In the data rows, the value 128 means zero.
Some points:
117;173;114;162;140;122;122;137;178;146;111;77;157;99;132;137;138;165;92;153;114;130;180;89;156;105;115;135;106;166;88;168
116;155;150;133;74;144;108;120;104;120;135;90;158;126;98;129;72;133;126;130;162;170;133;131;158;104;183;133;158;86;188;158
135;138;131;84;72;157;106;178;208;79;144;150;68;93;137;134;146;135;81;176;65;152;74;102;137;139;149;122;136;112;138;200
113;93;130;116;150;126;166;71;106;132;103;164;80;147;131;156;76;83;131;100;80;158;154;138;160;119;98;134;150;120;122;107
136;116;103;132;145;162;138;104;139;174;114;132;119;117;175;113;135;199;134;162;84;177;198;145;179;81;144;138;151;148;142;111
122;135;133;116;91;141;54;129;111;156;153;151;136;181;114;151;149;172;105;90;91;106;85;125;109;166;65;176;135;176;167;104
113;128;144;138;100;136;105;79;143;167;141;124;111;74;135;104;50;78;138;117;104;149;131;97;89;98;91;130;134;134;184;193
159;95;128;132;134;136;93;82;121;158;191;145;120;156;147;125;103;118;87;154;101;154;130;96;83;172;130;139;175;129;115;123
117;84;146;185;103;125;164;117;159;122;113;56;156;202;181;60;168;126;135;143;145;118;109;132;85;104;122;107;95;160;108;180
119;144;146;95;104;170;200;118;121;127;208;141;174;103;59;128;118;105;125;150;146;85;152;173;173;97;133;166;156;134;148;190
124;142;153;108;137;98;83;133;152;121;131;118;89;93;134;63;162;133;170;108;184;123;136;127;153;125;48;140;127;130;116;144
158;89;108;110;164;164;148;96;170;91;107;124;124;153;116;145;92;89;70;144;149;140;133;137;81;132;97;98;82;156;122;153
139;146;77;190;107;129;104;107;131;161;137;75;125;138;86;161;162;180;88;134;119;174;102;206;92;104;87;127;164;68;134;134
86;92;94;125;135;98;205;170;75;66;82;107;113;82;122;108;159;138;112;119;111;102;197;112;107;91;151;176;180;114;125;115
82;161;199;186;142;129;160;152;181;177;113;123;110;57;137;111;91;145;119;96;90;137;77;122;83;145;135;109;144;104;75;108
189;99;191;42;99;112;114;199;88;201;116;88;98;129;78;93;129;101;142;132;106;142;176;90;118;93;86;139;110;144;133;121
46;157;121;105;48;183;163;159;103;149;146;112;169;147;129;91;102;152;141;100;171;142;131;102;138;158;103;77;106;122;105;128
126;172;179;87;145;86;153;167;143;110;143;153;87;140;168;132;143;99;159;76;161;114;104;152;174;183;125;153;117;153;200;163
117;220;122;83;164;166;122;140;110;122;79;144;157;201;159;132;110;119;98;108;121;106;147;92;89;109;95;107;164;113;94;126
186;56;39;163;137;188;103;154;88;101;96;156;144;74;89;150;151;160;143;97;140;149;79;77;129;153;137;128;104;149;200;145
131;173;128;95;102;114;203;65;94;161;104;97;113;111;120;124;168;148;186;146;125;52;92;101;116;144;97;139;176;100;126;138
111;153;109;173;149;110;117;148;115;137;111;163;129;90;112;126;115;128;143;178;107;114;164;181;140;180;69;135;166;145;104;170
127;143;142;172;136;109;143;108;112;119;148;120;137;137;137;87;143;118;115;82;180;98;145;202;158;120;116;122;120;140;157;121
144;170;83;127;126;171;180;144;162;118;136;146;166;114;159;114;196;46;77;139;126;148;191;104;113;182;163;122;128;130;95;124
155;114;127;165;74;179;123;117;124;134;152;201;116;134;137;133;99;166;163;148;143;96;127;92;139;84;152;104;78;83;91;76
170;151;63;130;158;72;128;57;115;122;209;90;108;145;149;99;92;134;165;136;134;137;154;91;138;98;105;146;120;113;114;154
132;176;117;113;130;175;84;125;152;169;112;117;152;78;133;122;163;83;185;128;81;151;121;123;74;126;178;122;114;74;196;169
124;76;146;144;145;67;81;164;126;106;112;125;121;142;114;148;80;121;147;150;136;104;227;143;136;174;142;102;127;70;97;170
120;161;184;183;108;154;144;109;72;136;115;123;134;138;175;138;136;140;163;138;106;150;161;116;95;115;85;107;93;132;152;94
189;135;127;99;126;109;170;140;203;95;104;113;196;119;208;206;126;185;162;142;100;146;120;125;154;162;93;182;132;105;148;144
101;142;191;145;165;154;134;130;102;146;100;133;127;160;103;170;149;120;103;153;115;149;169;143;86;149;71;121;79;109;127;143
148;110;155;170;70;133;164;141;133;94;165;143;112;83;143;144;107;120;109;168;164;144;136;74;99;130;74;99;141;159;94;104
138;106;151;119;143;125;141;120;130;106;200;118;155;173;159;137;113;121;65;67;98;152;175;159;106;104;144;126;117;120;189;80
117;79;139;130;187;117;121;109;171;122;67;140;147;142;102;69;143;102;175;132;111;115;93;144;140;135;133;69;110;146;156;133
139;117;151;87;86;150;102;132;114;73;92;129;177;93;155;83;73;140;97;154;63;135;97;217;132;110;152;120;108;141;69;131
156;157;129;103;106;59;151;90;108;134;127;153;85;95;153;125;116;206;159;87;113;132;116;155;87;111;222;97;67;126;107;122
177;121;101;125;172;96;160;179;75;173;177;122;129;78;152;139;104;118;67;112;143;133;70;147;120;105;122;94;140;134;93;125
227;153;134;155;124;128;123;143;112;150;92;132;116;204;130;66;116;155;106;102;110;106;115;154;123;167;132;206;113;70;80;134
179;111;118;163;122;144;181;164;157;172;90;121;50;157;131;131;104;87;165;178;167;117;129;135;121;85;121;114;166;112;202;90
132;127;88;138;147;118;127;114;71;46;128;115;159;146;127;103;147;130;122;109;140;151;99;66;155;107;126;91;149;124;140;190
95;143;78;106;143;149;152;142;87;152;151;167;188;148;140;122;132;118;135;175;72;122;117;118;123;131;147;159;132;201;149;129
127;99;141;113;144;132;146;208;145;136;127;105;142;135;147;151;114;104;174;59;137;154;130;140;137;113;162;100;142;90;85;152
112;63;116;157;89;143;126;126;140;109;139;116;150;125;111;105;93;95;105;109;124;94;104;79;89;159;88;225;165;101;125;133
88;151;99;97;154;133;152;131;110;146;94;187;131;137;131;135;86;199;120;213;192;116;128;194;105;115;110;116;142;106;150;165
109;160;127;142;138;139;80;162;136;142;166;61;88;209;91;172;124;173;159;147;154;161;137;79;169;123;176;81;169;101;116;119
100;86;151;74;159;140;118;114;100;62;115;97;94;149;197;159;133;138;200;132;113;108;153;108;113;144;119;121;167;134;102;78
82;114;83;132;117;56;105;128;114;191;126;153;147;133;126;71;101;124;117;114;93;157;107;85;158;204;81;129;88;114;107;118
172;126;160;106;162;100;150;92;111;102;135;145;191;148;116;142;149;172;122;76;115;93;119;134;175;105;70;78;165;106;152;155
137;177;112;159;132;157;110;107;140;102;121;128;91;114;124;111;171;112;80;93;111;108;119;145;183;67;96;124;103;141;85;77
159;100;59;114;133;112;142;100;207;155;180;121;142;124;109;111;100;125;143;150;147;113;137;178;167;122;118;141;121;116;118;48
107;121;98;162;145;178;91;135;91;93;149;138;73;81;132;110;124;129;157;121;97;133;132;183;170;151;104;101;95;123;71;154
137;126;141;107;130;101;72;105;140;101;121;170;149;127;94;165;115;159;136;109;148;112;152;57;134;82;153;106;100;178;82;148
175;106;155;144;97;143;59;130;121;154;95;79;151;131;142;162;134;115;116;114;163;67;127;170;89;152;176;128;178;168;89;188
163;98;92;109;96;106;159;103;114;150;119;112;149;128;150;116;139;118;198;123;142;147;83;129;52;95;161;152;161;160;76;120
102;97;99;65;77;139;135;146;117;115;104;159;96;119;151;54;121;186;91;132;184;149;152;117;134;166;121;91;155;154;166;96
161;104;146;115;114;149;111;67;114;140;97;162;83;117;145;155;75;97;61;101;138;85;133;125;145;136;148;61;173;124;159;129
135;123;149;188;146;71;122;141;131;138;121;120;183;71;106;176;91;125;148;115;93;142;107;115;157;148;105;114;121;155;164;108
129;66;172;104;124;85;146;126;124;137;158;163;130;138;82;76;199;129;117;183;119;86;137;140;118;133;144;67;105;66;140;149
99;137;128;156;117;100;116;127;67;60;122;100;59;157;136;144;114;144;110;164;114;183;107;158;132;195;164;178;128;137;163;127
91;111;189;115;143;170;108;133;135;141;193;78;149;105;173;95;125;171;128;148;102;129;142;146;144;134;144;140;155;147;160;84
89;128;143;189;119;124;111;134;108;114;124;147;143;112;113;168;134;116;128;143;114;61;128;141;61;82;129;148;89;160;164;79
156;154;172;164;213;166;108;135;86;97;123;131;193;90;167;83;83;113;147;165;226;162;92;88;151;145;138;162;124;88;120;95
162;154;149;160;48;119;172;127;144;109;153;139;127;127;123;139;122;113;131;124;134;53;135;111;183;183;162;102;93;126;116;122
145;164;84;131;181;154;99;134;133;141;147;21;71;79;133;115;128;149;103;124;124;18;161;102;112;178;154;121;100;180;167;129
107;129;160;95;120;120;119;71;114;128;68;101;154;89;70;148;133;102;109;120;133;119;83;120;174;144;162;159;205;111;85;85
110;96;124;119;152;112;159;187;158;146;149;131;139;168;52;183;87;156;149;186;116;108;112;132;119;147;138;145;122;188;85;124
129;157;95;119;152;90;121;144;105;118;183;98;145;120;122;123;137;34;150;145;47;144;109;144;123;136;148;68;152;159;118;88
83;122;130;80;196;179;127;92;145;115;126;111;101;101;80;141;148;160;105;100;144;119;106;124;83;98;124;110;134;126;108;126
93;107;83;116;105;122;78;170;79;151;158;125;130;126;189;198;161;59;143;126;177;114;93;187;144;114;111;107;118;95;106;118
128;88;146;72;153;145;89;90;148;120;181;142;122;81;110;132;196;127;164;120;180;160;163;145;94;141;122;198;60;86;98;131
122;105;163;135;160;181;144;182;89;178;162;180;83;132;123;149;149;153;133;87;94;115;104;113;179;69;131;188;122;145;106;168
126;143;179;131;118;55;120;82;99;119;113;115;114;129;142;161;171;93;58;225;127;144;105;74;172;64;159;173;82;111;125;137
118;91;133;75;120;120;135;121;132;172;76;93;136;107;195;172;113;125;84;115;181;168;126;138;141;132;136;165;59;164;134;119
145;143;145;147;182;153;145;102;111;166;111;152;106;178;109;97;118;124;140;122;104;131;133;129;152;176;210;158;103;179;136;135
99;115;165;174;149;109;107;100;165;102;167;192;154;151;115;85;140;137;154;91;141;161;156;137;86;113;178;135;191;163;125;163
77;171;89;114;115;150;120;88;162;82;140;175;97;171;152;179;101;82;186;129;123;80;111;123;112;125;125;158;100;88;134;138
42;97;64;137;133;91;99;126;187;198;90;156;122;153;195;127;146;123;92;95;126;116;127;104;178;92;149;136;149;98;136;163
These points spread out most along one direction. How far along it is each point below, from 0 to 99? 50 is the average, and the first point above lies past it. One standard deviation of the points above along it is 16.
117;144;117;143;120;94;137;140;168;108;74;128;144;105;96;139;144;140;147;111;106;169;151;130;95;122;117;110;97;121;174;113 55
135;129;122;159;80;142;99;147;165;80;72;118;100;162;101;75;130;83;165;134;138;143;121;154;168;65;112;176;151;197;118;112 49
78;102;122;159;118;135;226;102;150;104;147;86;100;138;70;158;138;140;106;45;147;166;129;124;140;163;150;152;107;98;112;119 42
117;129;105;85;80;152;102;81;104;161;82;97;180;153;72;147;137;108;166;137;133;145;154;152;175;160;134;101;78;127;129;93 44
84;139;97;121;132;71;123;183;109;116;143;117;135;146;132;113;88;130;103;119;155;94;92;134;85;77;144;138;73;138;160;142 50
135;109;159;148;108;120;96;132;184;115;132;136;159;125;159;170;180;147;127;117;150;91;139;127;156;131;115;105;161;140;140;78 43
126;101;138;161;183;158;144;146;126;158;102;158;143;141;130;127;188;107;110;167;148;113;99;106;150;141;167;128;126;78;143;101 48
169;155;138;110;149;150;168;110;153;138;128;131;97;151;98;169;147;114;138;141;162;212;73;150;131;138;92;85;119;197;114;167 54
148;91;122;129;117;131;128;163;113;93;142;125;109;152;121;118;186;153;118;146;59;135;89;107;115;137;103;88;124;98;142;123 58
177;183;103;94;132;135;119;191;143;89;93;144;133;127;94;123;89;108;122;89;107;126;179;129;111;90;126;145;108;72;152;106 45
117;191;143;86;146;88;99;150;184;104;150;143;123;132;88;88;112;149;102;156;150;138;77;123;98;136;132;141;148;122;140;43 52
153;181;113;147;82;70;112;131;101;153;123;208;117;101;113;147;198;119;123;103;183;171;196;126;91;152;147;131;186;164;110;113 45
